Here is a table of points, one per row:
[-0.1 -2.5 -0.1  0.5 -0.4 -0.2  0.3  0.  -1.  -0.2  1.3  2.  -0.8  0.1  0.6  0.  -1.5 -0.4 -0.3 -0.7 -2.   0.6  0.5  0.5]
[ 0.8 -0.2 -0.5 -0.9 -0.4  1.  -0.3 -0.6 -0.3 -0.3 -0.6  1.1 -0.8 -1.4 -0.2 -0.4  0.   0.7  1.7 -0.5 -1.5 -1.7  0.1  0.6]
[ 0.9 -1.2  0.7 -1.2 -1.8 -0.4  0.7  1.1  0.2 -0.8 -0.4 -0.6  0.1 -0.5  0.7 -0.1  1.2 -0.9  0.3  0.2 -2.3  1.1  0.5 -0.4]
[-0.4 -1.2 -0.1 -0.6  0.4  0.1 -0.5  1.4  0.6  0.6 -0.2 -0.8  0.   0.3 -0.6 -0.5 -1.2  3.2 -0.3 -0.4  0.7 -0.5  0.9  0.6]
[ 1.  -0.1  0.5  0.2  0.6  1.2  0.8 -0.4 -0.2  0.8 -0.5 -0.8  0.5 -0.2  0.5 -0.1 -1.1 -0.3 -0.6  0.5  0.5  0.3 -0.8 -0.5]
[-0.6  0.2  0.6 -2.8  0.4  0.2  1.2  0.2  0.8  0.  -0.2  0.5 -0.6  0.3  0.5  0.  -0.3 -1.2  0.   0.6 -1.1 -1.   0.3  0.6]
[-1.1  1.4  1.9 -0.6  1.1 -1.1  0.5 -0.5 -0.2  0.5  0.2 -1.2 -0.6  0.9 -0.3  1.3  0.  -0.5 -0.3 -1.   0.4 -1.9  0.7 -1.5]
[-0.6 -2.1  2.3 -1.4 -0.5 -0.6 -2.2 -0.9  3.2  0.8 -2.3  2.2 -0.2  1.2  1.5  1.7  2.4  1.6  1.2  1.4  2.2  1.  -1.5 -0.1]
[-0.4  1.   0.4 -1.1 -0.3 -0.6  0.1 -0.6  0.6  0.1  0.   0.9  0.8 -0.5  0.1 -0.6  0.7 -0.3  0.5 -0.2 -0.2  0.6 -0.2  0.6]
[ 0.  -2.4  0.6  0.7  1.3 -1.  -0.1 -0.4 -0.4  1.9  0.9 -1.2  0.5  1.6 -0.2  1.4 -0.7 -0.8  1.   0.5 -1.9  0.6  0.6 -0.1]
[-0.2 -0.7 -3.9  0.   0.9  1.4 -0.7  0.1  1.6 -0.3 -0.9  0.1  0.   0.1 -0.5  0.6 -0.6 -1.2  0.6  0.  -0.5  0.8 -0.4 -1.9]
[ 1.1 -0.9  0.2  0.6  0.4 -0.7  0.1 -0.3  0.1 -0.5 -0.9 -0.3  0.2 -0.2  0.   0.1 -0.7 -1.2  0.1  0.3  2.1  0.5 -1.   1.1]
[ 0.4 -0.6 -0.1  3.8  0.4  0.1 -0.3 -1.5  0.4 -0.9 -1.4 -0.9 -0.7  0.1  1.8  0.4  1.1  0.8  0.2  2.9 -0.5 -0.7  0.3 -0.2]
[-0.4  0.3 -1.1  0.3 -1.5 -0.5  0.6  1.6  0.9  2.4 -1.2 -0.5 -3.1 -2.  -0.6 -0.5  0.9 -0.3  0.4  0.9  2.1  0.1  0.2  1.1]
[-0.7  1.3 -0.3 -1.8 -2.2  0.1 -0.4 -0.9  0.5  0.5  0.9  0.3 -0.1  0.5 -1.3 -0.6 -1.4  1.1 -0.8 -0.5  0.   1.1  0.7  0.3]
[ 1.4 -1.   0.3  0.1 -0.9 -0.5  0.  -0.5  0.9 -1.3  1.4 -0.9  1.   0.   0.9 -3.8 -0.8  0.7 -1.5 -3.3 -0.5  0.   1.7 -0.2]
[-1.4 -0.6 -0.9 -0.9  1.1 -1.9 -1.1  0.2 -2.4  1.6 -1.5  1.9  1.1 -0.4  1.5  0.7  1.3  0.2 -0.3  0.2 -0.5  2.1  0.6  0.3]
[ 0.5 -0.6 -0.4  0.3 -3.6  2.6 -0.3  2.1 -1.3  0.3  1.6  0.2  2.6  1.4 -1.3 -1.1  2.  -0.3 -2.1  0.8  2.3 -1.6 -0.7 -0.4]
[-0.7  0.2 -0.4  0.3  0.2 -0.5 -0.9 -0.1  0.5 -0.4  1.  -0.7 -0.5 -0.5  0.7  0.   1.4  0.4 -2.4  1.2 -1.  -0.3  0.  -0.6]
[ 0.2  0.2 -1.7  0.6  0.4 -4.3  0.6  0.  -0.7 -0.2 -0.5  0.3  0.1  2.3 -0.3  0.3  0.7  0.8  0.3  0.5 -0.8  0.2 -0.7 -0.6]
[-1.3  0.   2.1  1.7  0.3  0.3  0.4 -0.5  1.2 -0.9  1.4  0.9  0.9  0.4  0.   2.  -0.8  0.5  1.4 -1.3 -0.2  1.9 -0.3 -1. ]
[-0.4  0.5  0.1  1.1 -0.3  0.   0.   1.3 -0.8  2.1  0.9 -0.4 -1.4  0.2 -0.4 -0.6 -0.6 -0.5  1.  -1.4 -1.2  0.9 -1.3 -0.5]
[-0.5  0.8 -1.3 -1.6 -1.   1.5 -0.3  0.6 -0.2 -0.3  0.9 -0.1 -1.3  0.5  0.5  1.8 -0.5 -0.6  1.  -0.1 -0.5 -1.1  0.8  1.2]
[ 2.1  2.1 -0.4 -0.6  3.1 -1.   0.8  1.9  2.2  0.1  1.8  1.3  1.3 -0.2  1.5  0.5 -0.4  2.6 -1.2  0.3 -0.2 -0.7 -1.6  0.3]
[-0.7  0.9 -0.7 -0.3  0.2 -0.8  0.4 -0.5  0.2 -0.9  0.8  0.9 -0.4  0.7  0.3 -0.6 -1.1 -0.5 -0.2 -1.5  0.4  0.7 -1.3  0.8]
[-0.6  0.9  0.8 -1.7  0.   0.7 -2.  -0.8 -2.4 -0.1 -0.3  0.3  1.4 -0.7  0.8  0.2 -1.  -0.6 -1.   0.9 -1.  -0.1 -1.5  0.4]
[ 1.2  0.  -0.9  1.2  0.   0.   0.4 -1.3 -0.5  1.6  1.2 -1.7 -0.1 -0.6  1.   1.3  1.1 -0.7  0.5 -0.3 -0.7  0.   1.1 -1. ]
[ 1.2  1.6  0.8  0.9  0.8  0.7 -0.7 -0.9  1.1  0.1 -0.6  1.6  0.  -0.2 -0.7  0.3 -0.1  0.1  0.6  1.  -1.   0.6  1.1 -0.1]
[-0.1 -0.8  0.8 -0.6  0.  -0.8  1.   0.  -0.2 -1.1 -0.1 -2.3  0.1 -1.6 -0.3  0.2  0.2  1.1  1.   0.4  0.5 -0.2 -0.4 -0.4]
[ 1.1  0.8  0.1  2.6 -1.2  1.4  0.1  1.6 -0.3 -1.8 -0.3  0.6  0.2 -0.3 -1.9  1.6  1.5 -0.4 -1.7 -0.2  1.5 -1.2  0.9 -0.9]
[-0.1  0.1 -0.1 -1.7 -0.6  2.2  0.2 -0.5 -0.9 -1.  -2.1  0.   0.1  1.1 -0.3 -1.9 -0.1  1.1  1.1 -1.6  1.4 -1.4  0.  -0.1]
[-1.6  1.1 -0.8  2.5  0.  -0.7  0.   0.9  0.9  0.8 -1.  -0.6  1.7 -1.8  0.  -0.7 -0.6 -0.9  0.5 -2.   1.6 -3.4  1.4  0.8]
[ 0.8 -0.6  0.3  0.3  0.7 -0.3  2.2 -1.1 -0.4 -0.5 -0.4  0.8 -0.6  1.4 -0.2  0.2 -1.   0.7 -1.3 -0.1 -0.3  1.1  1.   1.2]
[ 0.  -1.4 -0.7  0.3  0.3  0.5  0.2 -0.4 -1.9  0.8  0.3 -2.2 -0.9 -1.2 -0.5  0.8  0.5 -0.2 -1.4 -0.3 -1.2  1.4 -1.6  2.1]
[ 0.   1.7  0.4  0.3  0.5  1.3 -0.4 -1.1  0.3  0.  -0.8  0.3 -1.7 -1.  -1.6 -0.6  0.4 -0.1  0.6 -0.7 -0.1 -0.5  0.8 -0.8]
[ 0.6  0.1  1.  -0.1 -0.1  0.6 -1.4 -0.9  0.9 -1.6  0.1 -0.5  0.2 -0.1 -1.  -0.3  0.2  0.6 -1.2  0.4 -0.6 -0.6 -0.1 -0.1]
[-0.5  1.  -0.5 -1.4 -0.8 -0.2 -0.5  0.  -0.8 -0.6 -0.1  0.5  0.1  1.   0.  -0.8 -1.5 -1.1 -0.3 -1.5  1.   0.8  1.   0.1]
[ 0.4  2.5  1.7  0.6 -0.1 -1.  -0.5 -1.3 -0.8 -0.1  0.3  1.   0.1  1.6 -0.3 -0.6 -0.3 -0.8  0.3  1.6 -1.   1.  -0.1  0.7]
[ 0.7 -1.1 -0.8 -0.5  0.4  0.4  1.1  1.2 -0.7 -0.9 -0.4 -0.4  0.3 -0.2  0.5  0.6 -0.5 -0.4  0.3  0.7  2.  -0.5  0.2 -1.2]
[-1.9 -0.7  0.1  1.3  0.9  0.6  0.9  0.2 -0.1  0.2  0.9  0.2  1.1 -1.  -1.5 -1.5  0.8 -1.5  0.8  1.4  1.6 -1.4 -0.9 -1.4]
[ 0.   0.2  0.  -0.6  1.3 -0.2 -0.2  1.6 -0.5 -0.6  0.7 -1.6 -0.6 -0.9  0.8 -0.7  0.4 -0.4  1.7  1.1  0.5  1.6 -0.7  0.6]
There is one direction along which these points spread out most. Take the direction at right angles to it along which they spread out most. Go by this last direction. How many in every 100 of the points above lie lower along it than each point below? Round to a whole number. More than half of the points above lie lower than the first one.
[ 1.  -0.1  0.5  0.2  0.6  1.2  0.8 -0.4 -0.2  0.8 -0.5 -0.8  0.5 -0.2  0.5 -0.1 -1.1 -0.3 -0.6  0.5  0.5  0.3 -0.8 -0.5] 41
[-1.1  1.4  1.9 -0.6  1.1 -1.1  0.5 -0.5 -0.2  0.5  0.2 -1.2 -0.6  0.9 -0.3  1.3  0.  -0.5 -0.3 -1.   0.4 -1.9  0.7 -1.5] 51
[-0.5  0.8 -1.3 -1.6 -1.   1.5 -0.3  0.6 -0.2 -0.3  0.9 -0.1 -1.3  0.5  0.5  1.8 -0.5 -0.6  1.  -0.1 -0.5 -1.1  0.8  1.2] 76
[-0.6  0.9  0.8 -1.7  0.   0.7 -2.  -0.8 -2.4 -0.1 -0.3  0.3  1.4 -0.7  0.8  0.2 -1.  -0.6 -1.   0.9 -1.  -0.1 -1.5  0.4] 83
[ 0.7 -1.1 -0.8 -0.5  0.4  0.4  1.1  1.2 -0.7 -0.9 -0.4 -0.4  0.3 -0.2  0.5  0.6 -0.5 -0.4  0.3  0.7  2.  -0.5  0.2 -1.2] 12
[ 1.2  0.  -0.9  1.2  0.   0.   0.4 -1.3 -0.5  1.6  1.2 -1.7 -0.1 -0.6  1.   1.3  1.1 -0.7  0.5 -0.3 -0.7  0.   1.1 -1. ] 22
[-0.6  0.2  0.6 -2.8  0.4  0.2  1.2  0.2  0.8  0.  -0.2  0.5 -0.6  0.3  0.5  0.  -0.3 -1.2  0.   0.6 -1.1 -1.   0.3  0.6] 78
[-0.7  0.2 -0.4  0.3  0.2 -0.5 -0.9 -0.1  0.5 -0.4  1.  -0.7 -0.5 -0.5  0.7  0.   1.4  0.4 -2.4  1.2 -1.  -0.3  0.  -0.6] 24
[ 1.2  1.6  0.8  0.9  0.8  0.7 -0.7 -0.9  1.1  0.1 -0.6  1.6  0.  -0.2 -0.7  0.3 -0.1  0.1  0.6  1.  -1.   0.6  1.1 -0.1] 34
[ 0.  -1.4 -0.7  0.3  0.3  0.5  0.2 -0.4 -1.9  0.8  0.3 -2.2 -0.9 -1.2 -0.5  0.8  0.5 -0.2 -1.4 -0.3 -1.2  1.4 -1.6  2.1] 59
[ 0.4 -0.6 -0.1  3.8  0.4  0.1 -0.3 -1.5  0.4 -0.9 -1.4 -0.9 -0.7  0.1  1.8  0.4  1.1  0.8  0.2  2.9 -0.5 -0.7  0.3 -0.2] 2
[-0.4 -1.2 -0.1 -0.6  0.4  0.1 -0.5  1.4  0.6  0.6 -0.2 -0.8  0.   0.3 -0.6 -0.5 -1.2  3.2 -0.3 -0.4  0.7 -0.5  0.9  0.6] 61
